One vector is turned by the same rotation once a tick. Each row is the vector after some number of ticks, and that number follows the row.
The counts run from 0 to 220.
[-15  37  -1  -4 -20  -7  31 -18 -14  41   5 -10   8 -32  -7 -14  -9   4
  -2  15   5  39 -33   2 -48   0 -16 -47  19   1  -8  25  -2 -35  -3  35
  -4 -12   7 -45   2 -15  16  -6  18   0 -11  17 -56]
179
[-63 -21   5 -29  27  -8 -22  24  25 -12  -2  22   0   9 -13  22 -11  -7
  11 -10   0  -8 -14  29  12  28 -56  14  17  19 -34  34  20 -48  23 -10
 -10 -18   0   3  28  -4 -27 -14  20  25 -19  10  39]
68
[-13   9 -15  25  18  21 -22  -3 -38   8  -1   9  27 -11  -3  37 -26  10
 -18 -13  15  16 -16   2 -28  62 -52   2  17   2 -13   4   7 -64 -17  21
   1   5  -1  11  -9   2  20 -44  23   2   2   8  30]
76
[-34  45  -7 -44  17  -5 -31  22   2   8 -12  11   3  -5  34 -12 -21  -8
 -18  -9 -41   3 -11  -5   8  27 -48  11  -7  -6  15  -9  -1 -24   4 -28
  -2 -38 -16  27   4 -26  30 -48  52   2  11  15  23]
213
[-44 -41   4 -49   1 -16 -23  22  -4 -13   6   7  -2 -25  -6 -25   4  17
  -7  23  -8 -20 -31  24   7 -13 -29 -17  -6 -11 -10  47  42 -40  38   8
  -7   3  -5  33  19  -1 -14  17  32  38 -11  -1  31]
192
[ -4  -8 -20  40  22  50  -5   7 -36  -9   0  -4  23 -14  19  36  -3  15
  11   3  -1  18   4  -7 -67  41 -45  -9  -6   3  13  -1  13 -37 -20   8
  15   7 -13  -1 -12  -1  25 -16  32  -1   4  32  29]
78
[ 13  25  14 -38 -15 -24  35  16  49  42 -17   2  30 -24  28 -10  -3  15
  -2  28 -14   4 -13 -25  13 -32 -11  20  -3  -6 -12  14  43  -8  13 -36
  -7 -10 -42   7   0  -7  32  -2  18  38 -22  10 -35]
10
[-50 -24   4  -9  20  11 -31  27  35 -11  -4  17   3  -1   2  12  -5   2
  20 -15   8 -25 -25   2  28  13 -39  24   4  14 -22  42  21 -43  35   0
   5 -15  18  10  35 -12 -18  11  40  33 -29  16  36]
67
[-28  16 -20  20  -4  51   7   1   0   4 -22 -11  -8 -12  48  28   6  -4
  21 -13 -20  28  16 -18 -61  25 -12  26 -30  23  19   4  26 -30 -18  -4
  20  -2  -6  -5 -19 -21  43  21  35   6  -2  36  22]
82
[-17  14  -9  -6   5   3 -52   7   8 -11   7  35   5 -31  10  17 -10   7
 -31  33 -51  27 -27  -2  -4  35 -19  15 -23  26  40   2  -9 -44   6  19
  14  -6  -6  42   6  17   5  -8  46  12  -9  18   7]
218
[ 34  16  -5 -14  20 -31  50  20  11  24  -6   2  45 -40  42 -12  -9  19
 -15   7   2   3  -3  -2 -31  -9 -33  12  25 -50   9 -29  24  -7 -14 -50
  -7   0  10  -3 -18  -2  44  -5   9  26   2  16  13]
132
[ -6   9  -1   5  -5  -7 -27  21  34   6  34  47  24 -30   2  23 -10 -24
 -28  10 -28   9 -41  12  -3  -6 -40  49   9  33  19 -33 -13 -43   1   9
 -18  -6   5  23  17   7 -41 -10  20  26 -17  13  -8]
94
[  4  42  24 -40  10 -33  36   1  58  20  19  18   4 -36  27  12 -16   7
 -39  15 -11   7 -18  -1  27  -7  -9 -19   0 -32  18  17  27  -4   8 -24
  -1 -14 -40  12   6   3  22 -29   8  14 -31   6 -32]
12
[ -1  28  28 -45 -13 -35  45  -1  68  29  -4   7  20 -24  18   7  -7   9
 -17  11 -31  14 -14   3   3 -21 -10   8   2 -14  -7  21  40 -12  13 -38
 -15 -13 -44   5   1   8  18 -17  -1  21 -32  -3 -32]
11
[ -9   4 -11  -7  27   2  -4   7 -38  12   6  16  -2  -6  -6  17 -28  13
   2  17   7   2   3  26 -23  49 -73  -6  -2  33 -18  32  12 -34 -28  29
  13   4 -17  29  21 -26 -17 -47  18  -1 -35  30  26]
73
[-39  10 -14 -40  -6   4  17  18  24  29 -13  17   1   6 -31 -56 -18  11
 -32  34   5  19 -42 -19 -24 -34   1  13  -2  37   2  36   5 -35 -17 -14
 -31  -4  -2  -1 -12  -3 -43  14   3   3 -23   1  30]
170
[-23   6 -15 -16  15 -21  -7  -3 -41   1  24   1  10 -39  18 -46   3  16
 -11  45  -3  -9 -33   5 -60 -11 -57 -30  16 -13   4  20  -1 -41   0  15
  -4  19   7 -18  10 -34   7  18   2  15 -15  24   6]
51
[  6  29  -1  24   9  -4  53  12   2  29 -29  21  38 -22 -19 -16 -32   7
 -18  25  11  33  -4 -43 -39  39  28  -5  30   1   9  19  -4 -13 -10 -12
  22   1  33 -23 -37  30  23   8 -19  16  -4  17  24]
0
[-36  11  -6  46  18  46  15  10  -7   7 -24 -10  27  12   7   5 -21  -3
  38 -17  25   5 -16 -27 -40  33 -19  -6  11  23 -27  37  16 -37  23  -8
  -1 -24  15 -35   8 -19  39  -8  40  -2   2  17  22]
204
[ -3 -34 -16 -11 -14  17  47  29  17  36  22  43  -8 -28 -44   1  -4  -2
  -8  -8  14  29  -5  31 -11  26  20  35  -9   8  -3 -14  21   4  -3   2
   0 -13 -20  13 -12  31 -30 -28  30  55 -17   3  25]
117
[-31  20 -18 -21  39   9 -25  26  27  -5 -12  -8  15   2  51  -2  -1  11
  19  -6 -30   6   4   9 -28  -1 -53  15 -30  -1  16  -3  19 -20  -7 -36
 -15 -11 -26   8  20 -46  33 -14  55   7   1  20  25]
211
[ 18  29  20 -29   3 -23   7  10  61   6  19  23  20 -36  13   8 -12   9
 -30  31  -8  -9 -30  -6  44 -14  -3 -14   1 -34  26  23  34 -15  22  -7
   3  -4 -31  27  12   9  16 -18  40  18 -21  11 -36]
13
[  4  -9 -11  30  19  32 -15   2 -29   1   9  -4  37 -17   0  29 -36  27
 -17  -4  11  -3 -24  -9 -32  48 -69   7  -6   8  -4  11  21 -57 -12   9
   5  -2  16  40  13   7  13 -41  26  -7  -8  16  36]
75
[  9   1  -2  -2   4  39  22 -11  38   8   4 -25  32 -13   6  13  -1  20
 -11   4  30  17  -5 -17 -37 -18 -16 -48   3 -38  23   6  53 -20 -16  -9
  -5  15 -43 -10 -30  12  22 -37  54   0  22   6  -3]
158
[ 23  21  12  -3  -6  14  25 -19  27  22   5 -28  48 -27   3  10 -27  21
 -32 -17  58   0 -23 -23   6 -10 -34 -19  12 -27   4  10  56 -42 -10   0
 -20  21 -10   7  -9  19  10 -51  14 -10  -7  -1 -15]
155
[  3   6 -16 -28 -12  22  22  12  -3   4 -11 -23   0 -33  72 -35  18 -20
   7 -38  28  -8  20  25  -7  11 -21  36   8  10   8 -13  48   6   6  11
  12  27 -15   0 -40 -27 -23  22  11  48  12  30   7]
108
[  2  27  -2  26  25  -7  55  10  42  32 -29  -5  25 -29  29  -5 -23  20
 -11   9  18  15   4 -30 -50   2  18  19  13  -2  -2  26  17 -15  -6 -36
  13   9  17 -27 -15  15  45  42 -27   4 -24   6  13]
3
[-58 -16  12 -27 -29  31  -3  15  14  -8 -13   7 -14 -10  19   3  17  -7
  41  -5 -15  -2 -10  -5   8  12 -11  -3  -1  17 -15  43  26 -15  57   2
  17 -38  -1 -10   5  -5  12  21  53  38 -21  27  -1]
63
[-55   9  -7 -26  34  11  -4   2  42 -14   9  21 -27   8 -25 -46 -10  -2
  -3  31   2  23 -33   2 -26  -5  -1 -33  24   4  40  25 -27   4  -8  -4
  22 -26  23 -31   7 -25 -20   3  45  -4 -12  35  16]
43
[-43  25   0  18  16  26  13   6  -8  17 -45 -13  19  20  14  10 -23  -7
  32 -24  17  21   4 -13 -35  43 -25   5   8  22 -39  37   9 -35   8  -2
   5 -14   3 -30   7 -28  41  -8  24   2  -4  24  12]
205
[ -7  -8  30   7  15   0   9  20  64   7 -16  15  33 -10  -4  13 -23  -1
 -15  24  40  -9 -25 -38  24 -14  -6  18  41  22 -10  45  24 -41  22  -4
   7  32   5  -7 -13  15 -37  32 -24  22 -22   7   8]
147
[-30  -7  11   1 -42   3  28 -22 -37   7  27 -19   3 -64  32  10  14  24
 -12   3 -21  -1 -24   2 -62  10 -28 -25 -15 -23  -6  20  28 -36  25  11
 -13 -10   5 -13  14   9  41  11  15  18 -31   9 -13]
56
[-54  18 -20 -36  -1  -4  -5  -6  20  15 -21  -7   2  -2 -36 -56 -19  12
   0  25  -7  16 -42 -14 -20  -2 -30  -3  26  37  12  29  -6 -29  -6  -6
  18 -31  54 -20   8 -10 -31  12  25   2  -9  32  18]
45
[-62  21 -10 -37 -10  22  32 -17  36  20  24  -3 -28  -9 -23  -4   0   4
 -15  -7   4  50 -32   8 -21  -5  21 -21 -24  -6  23  16  10 -10 -19  -6
 -14 -31 -23 -13  14  11  13 -34  57  -5 -20  12  -7]
38
[ 14  50  14 -37   4 -25  37  27  36  26 -20  10  28 -30  43 -26 -13   1
 -11  26 -10 -12 -16 -32  31 -14  -6   1   9 -20  -5  20  20   0  24 -26
  -6  -9 -29  -1 -18 -27  42   1  13  27 -17  14 -33]
9
[ 24   3  -7  36 -16  35  -7   4  10  -1  54  44  25 -38   7  14 -20 -19
 -19  20 -20  -3 -29  -7 -28  14 -39   9  26  34  38 -24 -10  -9  12  19
  13 -17  20  10  -2   4 -44 -14  30  19 -14  26 -24]
97
[ 10   4  25  -5  45   1  27   8  34   8   0  27  21   2  16  -7 -33  -6
 -11  26  33 -19   3  -5   6  -8 -32 -23  43  -4  -4  52  24 -18   7 -10
  -2  33 -28 -22 -16 -27 -39  -3 -34   1 -27  19   4]
149
[-13   0 -21  29  24  24 -21  11 -38  -7  -3  11  18 -14   9  40 -14   5
  -2   5   9  26   2  15 -51  59 -47  -9  10   6   1  13  10 -56 -18  31
  14  10 -18   3 -12 -16  34 -29  23   2   9  23  26]
77
[-10  32  -3  -9  13  -9 -13  14  21  10  39  60 -22 -26  35  14 -17 -25
 -36   7 -20   4 -33  16   9   9 -31  41 -20  22  33 -21 -18 -14  -8  -6
  -4 -27 -18  29  14 -17 -29 -10  11   8 -43  10   2]
92
[ 23  30 -23 -14  48 -45  29  34  10  23 -30  -6  30 -31  34 -17  -9   5
 -13   7  19  19   7  20  -7  11 -17   9  31 -29   0 -14   9 -16 -29  -7
  19  27   0  -9 -18 -32  34  11  -2  33   1  24  -5]
130
[-70  -3 -17 -33   6   5 -10   8  54   7  -4  -3  -5   4 -54 -14   0   6
  -4  13   6  45 -46  -9 -17 -11   8 -12  13   6  18   9  -4 -30  -8   0
  -2 -23  20 -29  22  18  -5  10  54   8  -5  24  10]
41
